Here are some points:
[ 0.5  2.  -0.4  0.  -2.1 -2.  -1.4  1.3  0.5 -1.  -1.7 -1.4  0.3  1.7
 -2.6  0.6]
[ 0.3  0.9 -0.3 -0.7 -1.1 -0.8 -0.5  0.8 -0.2 -0.5 -1.  -0.5  0.   1.
 -1.7  0.4]
[ 0.2 -0.7  0.  -0.3  1.9  1.6  1.8 -0.7 -0.7  0.9  1.5  0.8  0.3 -1.1
  1.9 -0.9]
[ 0.6 -0.1  0.3 -0.1  1.9  2.3  1.5  0.5  0.7  1.   2.  -0.1  0.9 -1.6
 -0.3 -0.9]
[ 0.3  0.8 -0.1  0.3  0.3 -0.5  0.   1.   0.5 -0.2 -0.2 -0.4  0.3  0.5
 -1.4  0.1]
[ 0.3 -0.6  0.5 -0.2  2.1  2.2  1.4 -0.5  0.9  0.8  1.5  0.5  0.1 -1.9
  0.9 -0.4]
[ 1.1  1.9  0.7  0.4  2.4  2.   2.3  0.6  1.8  1.1  2.2 -0.4  0.7 -2.5
 -1.2 -1.5]
[ 0.1  0.5  0.  -0.2  0.8  1.   0.7 -0.2  0.5  0.3  0.3  0.   0.5 -0.4
 -0.6 -0.5]
[-0.1 -1.7  0.2 -0.6 -0.8 -0.5 -0.8 -0.7 -0.8 -0.2 -0.5  0.5 -0.6  0.7
  0.9  0.8]
[ 0.2  0.6  0.4 -0.1  0.  -0.1  0.1  0.4  0.6 -0.1  0.1 -0.7  0.2  0.
 -1.5 -0.3]
[ 0.8  1.9  0.3  0.6 -0.3 -0.7  1.1  0.7  1.1  0.1  0.1 -1.4  0.6 -0.1
 -1.9 -0.6]
[ 0.   1.  -0.1  0.3  0.  -0.5 -0.6  0.5  0.3 -0.2 -0.5  0.5 -0.1  0.5
 -1.3  0. ]
[-0.4 -0.5 -0.3 -0.1  0.4  1.1  0.3 -0.4  0.4 -0.1  0.3  0.   0.1 -0.6
  1.4  0.4]
[-0.8 -1.6 -0.4 -0.6 -2.3 -2.  -1.3 -1.  -1.4 -0.7 -1.7  0.  -0.7  2.4
  1.7  1. ]
[ 0.9  1.1  0.3 -0.2  1.   1.4  1.1  0.5  1.1  0.3  0.8 -0.3  0.2 -1.2
 -0.7 -0.4]
[-1.1 -2.3 -0.4 -0.9 -1.9 -0.5 -1.7 -1.1 -1.3 -0.3 -1.5  0.5  0.2  1.4
  1.7  1.7]
[-0.7 -1.2  0.2 -0.8  0.7  0.9  0.2 -0.7 -0.6  0.4  0.4  0.8  0.5 -0.4
  1.2  0.2]
[-1.3 -1.2 -0.6 -0.7 -1.8 -1.  -1.9 -0.8 -1.3 -0.5 -1.8  0.4 -0.5  1.9
  1.4  0.9]
[ 0.5  1.1 -0.8 -0.6 -2.6 -1.2 -0.7  1.4  0.1 -1.3 -1.9 -1.7  0.2  1.9
 -1.5  1.1]
[-0.1 -0.8  0.2 -0.2  1.6  1.3  0.5 -0.8 -0.3  1.   1.2  0.7 -0.1 -1.
  1.1 -0.4]
[-0.1 -2.5  0.  -0.7 -0.1  0.4 -0.7 -0.7 -1.6  0.3 -0.2  1.4 -0.5  0.5
  2.1  0.5]
[-1.4 -3.3 -0.4 -1.3  1.5  2.6 -0.4 -2.4 -1.7  0.7  0.8  2.5 -0.2 -0.4
  4.1  1.1]
[-0.2 -0.3  0.5 -0.3  2.7  3.   1.7 -0.3  0.2  1.4  2.2  0.8  0.3 -2.4
  1.1 -1. ]
[ 0.  -0.6 -0.3  0.1 -2.1 -1.4 -1.2 -0.4 -0.2 -0.8 -1.4 -0.7  0.   1.9
  0.3  0.9]
[ 0.1  0.5 -0.1 -0.6 -0.7 -0.5 -0.2  0.5 -0.4 -0.1 -0.4 -0.4  0.7  0.6
 -1.2 -0.2]
[-0.5  0.3 -0.5  0.7 -0.6 -0.8 -1.1  0.1 -0.1 -0.5 -0.4 -0.7 -0.3  0.9
 -0.3  0.5]
[ 0.1 -0.6  0.1 -0.7  1.8  1.3  0.7 -0.4 -0.2  0.4  0.7  1.2 -0.2 -1.
  0.6  0.2]
[-0.1 -0.9  0.3  0.1  0.4  0.2  0.4 -0.3 -0.4  0.6  0.4  0.  -0.1  0.
  0.7 -0.1]
[ 0.3  1.1  0.1  0.1  0.2  0.7  0.9  0.5  0.4  0.6  0.4  0.2  0.7 -0.6
 -0.9 -0.7]
12 more points follow, each with its number after it:
[-0.1 -0.7  0.2 -0.6  0.5  1.  -0.4 -0.5 -0.4  0.2  0.4  0.9 -0.2 -0.5
  0.7 -0.2] 0
[-0.8 -2.  -0.4 -0.3 -0.3  0.1 -0.8 -0.9 -1.1  0.2  0.2  1.6 -0.6  0.5
  1.9  0.5] 1
[-0.4 -0.9  0.2  0.3  1.2  0.7 -0.2 -0.9 -0.8  0.8  0.7  1.  -0.1 -0.7
  1.4 -0.3] 2
[-0.6 -0.8 -0.3 -0.7 -1.3 -0.7 -1.  -0.1 -0.5 -0.1 -0.6  0.4 -0.2  0.9
  0.6  0.6] 3
[ 0.4  1.4 -0.3  1.2 -1.7 -1.8 -0.9  1.5  0.4 -0.9 -1.2 -1.4  0.   1.2
 -2.5  0.3] 4
[ 1.2  2.7  0.5  0.1 -0.3  0.1  0.6  1.7  1.3  0.  -0.1 -1.3  0.8 -0.1
 -3.4 -0.4] 5
[ 1.1  1.4  0.1 -0.4 -1.6 -1.4 -0.4  1.5  0.8  0.2 -0.9 -1.8  0.5  1.2
 -2.5  0.7] 6
[ 1.1  1.1  0.5  0.4  1.9  1.9  1.6  0.8  2.3  0.3  1.5 -0.8  0.6 -1.9
 -1.2 -0.6] 7
[-1.2 -2.4  0.  -1.4  1.1  1.7 -0.2 -1.8 -1.6  0.6  0.3  1.6 -0.4 -0.2
  3.   0.3] 8
[-0.9 -0.6 -0.8  0.1 -2.2 -1.9 -1.5 -0.4 -0.5 -0.8 -1.6 -0.6  0.3  2.
  0.5  0.8] 9
[ 0.5  2.2  0.3  0.7  1.   0.6  1.5  0.5  0.8  0.2  0.7 -0.6  0.9 -1.1
 -1.2 -1.1] 10
[ 0.2  0.4 -0.5 -0.6 -2.5 -2.2 -1.5  0.7 -0.4 -1.  -1.7 -0.6  0.   1.5
 -1.2  1.2] 11
Which of these numbered points is nearest to each point below, ignoring the 2 directions in which the first points spread most? Its number follows each.
[ 0.8  2.2  0.3  0.2 -2.1 -2.8 -0.2  1.7  1.3 -0.8 -1.3 -1.9  0.7  1.
 -3.6  0.7] > 11
[ 0.  -0.7  0.  -0.7  1.1  2.1  0.2  0.   0.   0.5  0.8  0.6  0.1 -0.9
  0.6  0.1] > 5
[ 0.2  0.5  0.1  0.8  0.1  0.1  0.3  0.2  0.2 -0.4  0.3 -0.5 -0.2 -0.1
 -0.5  0. ] > 4
[-0.4 -1.  -0.4 -0.9 -0.9 -0.5 -1.3 -0.6 -1.1 -0.2 -0.9  0.9  0.   1.
  0.8  0.2] > 0
[ 0.4  0.9 -0.1  0.1 -1.1 -0.9 -0.3  0.9  1.2 -0.6 -0.9 -1.3  0.2  0.5
 -1.4  0.3] > 7
[-0.8  0.1 -1.2 -0.1 -2.5 -2.4 -1.3 -0.1 -1.4 -1.  -2.  -0.2  0.1  2.7
 -0.2  0.8] > 10
[ 0.1  0.6  0.2  0.3 -0.5 -1.2  0.4  0.3 -0.8 -0.3 -1.1  0.2  0.2  0.5
 -0.1 -0.6] > 10
[ 0.1  0.7  0.3 -0.2  0.8  1.3  1.2  0.6  1.   0.8  0.7 -0.8  1.3 -1.3
 -0.9 -0.4] > 5
[ 0.9  1.3 -0.1  0.  -0.6 -0.2  0.4  0.7  0.7 -0.4 -0.2 -1.   0.6  0.3
 -1.6  0. ] > 5
[ 0.3  1.  -0.2 -0.2  0.   0.6  0.5  0.6  1.  -0.3  0.4 -1.2  0.  -0.4
 -0.3  0.2] > 7
[-0.9 -1.3 -0.2  0.1 -1.4 -1.3 -1.2 -1.  -0.9 -0.9 -0.9  1.3 -0.8  1.
  1.3  0.7] > 1
[ 0.3 -0.2 -0.1  0.1 -0.1 -0.2  0.1  0.6 -0.2  0.5  0.4 -0.3  0.4  0.5
 -0.8  0.6] > 6
[ 0.4  1.1  0.2  0.4  0.5  0.5  1.1  0.6  0.9 -0.1  0.8 -1.   0.4 -0.3
 -1.  -0.4] > 9
[ 0.2  1.8  0.1 -0.1  1.   1.2  0.7  0.4  0.8  0.2  0.3 -0.5  0.4 -0.5
 -0.8 -0.4] > 8
[-0.9 -1.3 -0.7 -0.4 -1.9 -1.  -1.3  0.  -0.4 -0.5 -1.2  0.   0.   1.5
  0.4  1.3] > 3
[ 0.2 -0.6  0.4  0.8  2.4  1.8  2.  -0.5  0.2  0.8  2.1  0.5 -0.2 -2.1
  1.1 -0.8] > 4
[-0.1  0.1 -0.3  0.   0.1 -0.1  0.8 -0.1 -0.6 -0.2  0.4  0.2  0.2  0.3
  0.6 -0.2] > 10
[-0.2 -0.8  0.7  0.8  1.8  0.6  0.8 -1.  -0.3  0.7  1.   1.2 -1.  -1.1
  1.7 -0.7] > 2
[ 0.7  1.9 -0.2  0.4 -0.9 -0.4  0.3  1.4  1.1 -0.2 -0.4 -1.7  1.   0.2
 -2.5 -0.1] > 5
[-0.5  0.2  0.4  1.2  0.7  1.1 -0.2  0.1  0.9  0.7  0.7  0.  -0.1 -0.8
 -0.2  0.2] > 4
[-0.7 -1.3 -1.1 -1.8 -2.6 -1.4 -2.3 -0.6 -1.4 -0.9 -2.5  0.1 -0.3  2.4
  0.7  1.4] > 8
[ 0.8  0.6  0.4 -0.3 -0.7 -0.6  0.4  0.4  0.6 -0.3 -0.1 -1.5  0.   0.1
 -1.1  0.3] > 6
[ 0.8  2.4 -0.6  0.5 -3.3 -3.4 -1.6  2.3  0.6 -1.7 -2.2 -2.3  0.7  2.6
 -4.2  1.2] > 11
[-0.7  0.1 -0.9 -0.4 -3.  -2.3 -2.2  0.3 -0.5 -1.2 -2.4 -0.5 -0.2  2.5
 -0.6  1.5] > 3
[-1.  -2.9  0.1 -1.   2.1  2.5 -0.2 -1.7 -1.1  1.   1.4  3.  -0.7 -1.5
  3.1  0.1] > 0
[-0.7 -1.2 -0.3  0.6 -1.4 -1.8 -1.1 -0.2 -0.5 -0.4 -1.1  0.3 -0.6  1.3
  0.4  0.9] > 4
[ 0.6  0.9  0.3  0.8  0.3 -0.2  0.2  0.9  1.3  0.1  0.4 -0.5 -0.4 -0.5
 -0.9 -0.1] > 4
[-0.6 -0.2 -0.7 -0.3 -2.1 -1.7 -1.6 -0.4 -1.2 -0.9 -1.8 -0.2 -0.2  1.7
  0.4  0.2] > 10
[ 1.   2.2 -0.2  0.9  0.7  0.   1.   1.2  1.3 -0.2  0.2 -1.3  0.2 -0.3
 -1.9 -0.3] > 4
[-0.3  0.9  0.   0.7 -1.3 -1.2 -0.8  1.1  0.3 -0.4 -0.9 -0.6  0.   1.
 -1.4  0.3] > 4
[-0.5 -0.3 -0.8 -0.5 -1.6 -1.1 -1.4  0.5  0.2 -1.2 -1.7 -0.8  0.3  1.4
 -0.4  1.1] > 7
[ 0.8  1.5  0.3  1.1  1.5  0.8  1.3  1.1  0.8  0.6  1.4 -0.3  0.8 -1.4
 -1.7 -1.3] > 4
[-0.6 -1.4  0.1 -0.4 -0.9 -0.5 -1.7 -0.8  0.  -0.6 -0.9  0.9 -1.1  0.4
  0.8  1. ] > 0
[ 0.3  1.   0.1  0.5  1.   0.3  1.4 -0.3 -0.3  0.6  0.8  0.1  0.3 -1.
  0.1 -1.3] > 10
[ 0.4  0.7 -0.9  0.  -1.5 -1.3  0.  -0.1 -0.8 -0.6 -1.1 -1.1  0.4  1.6
 -0.5  0.5] > 10
[ 0.2 -0.5 -0.4 -0.6 -0.6  0.2  0.  -0.3  0.3 -0.3 -0.2 -0.3  0.2  0.2
  0.5  0.7] > 7
[-0.3 -1.2  0.1 -0.4  0.3  0.1  0.  -1.2 -0.7 -0.2 -0.1  0.5 -0.3 -0.3
  1.8  0.2] > 10
[ 0.3  1.6 -0.2  0.7 -0.6 -1.2 -0.3  0.9  0.7 -0.4 -0.2 -0.6 -0.3  0.5
 -1.7 -0.2] > 1
[ 0.2  0.3 -0.1 -0.4  0.1  0.   0.1 -0.1 -0.4 -0.2 -0.2  0.   0.   0.4
 -0.2 -0.7] > 8
[-1.  -1.7 -0.2 -0.4 -1.  -0.5 -1.1 -0.8 -1.1  0.1 -0.3  1.  -0.6  0.9
  0.8  0.8] > 1
[-0.3 -0.3  0.   0.2  1.1  0.5  0.1 -0.2 -0.4  0.3  0.4  0.6 -0.3 -0.4
  0.8 -0.8] > 2
[ 0.8  1.2 -0.2  0.  -1.1 -1.   0.   0.9  0.2 -0.7 -0.8 -1.1  0.   0.9
 -1.5  0.5] > 11
[-1.2 -1.5 -0.4  0.2 -0.3 -0.5 -0.8 -1.  -1.4  0.4 -0.3  1.  -0.6  0.6
  1.5  0.1] > 2
[-0.8 -0.4 -0.9 -0.1 -1.6 -1.2 -1.6  0.3 -0.9 -0.5 -1.3  0.3 -0.3  1.7
  0.   0.2] > 1
[ 0.5  0.4  0.9  0.1  2.2  2.2  1.6  0.1  1.   0.9  1.4  0.1  0.7 -1.9
 -0.2 -1.2] > 5
[ 0.  -0.8  0.9  0.1  3.7  3.6  1.5 -0.8  0.8  1.4  2.8  1.3 -0.3 -3.2
  2.7 -0.8] > 7
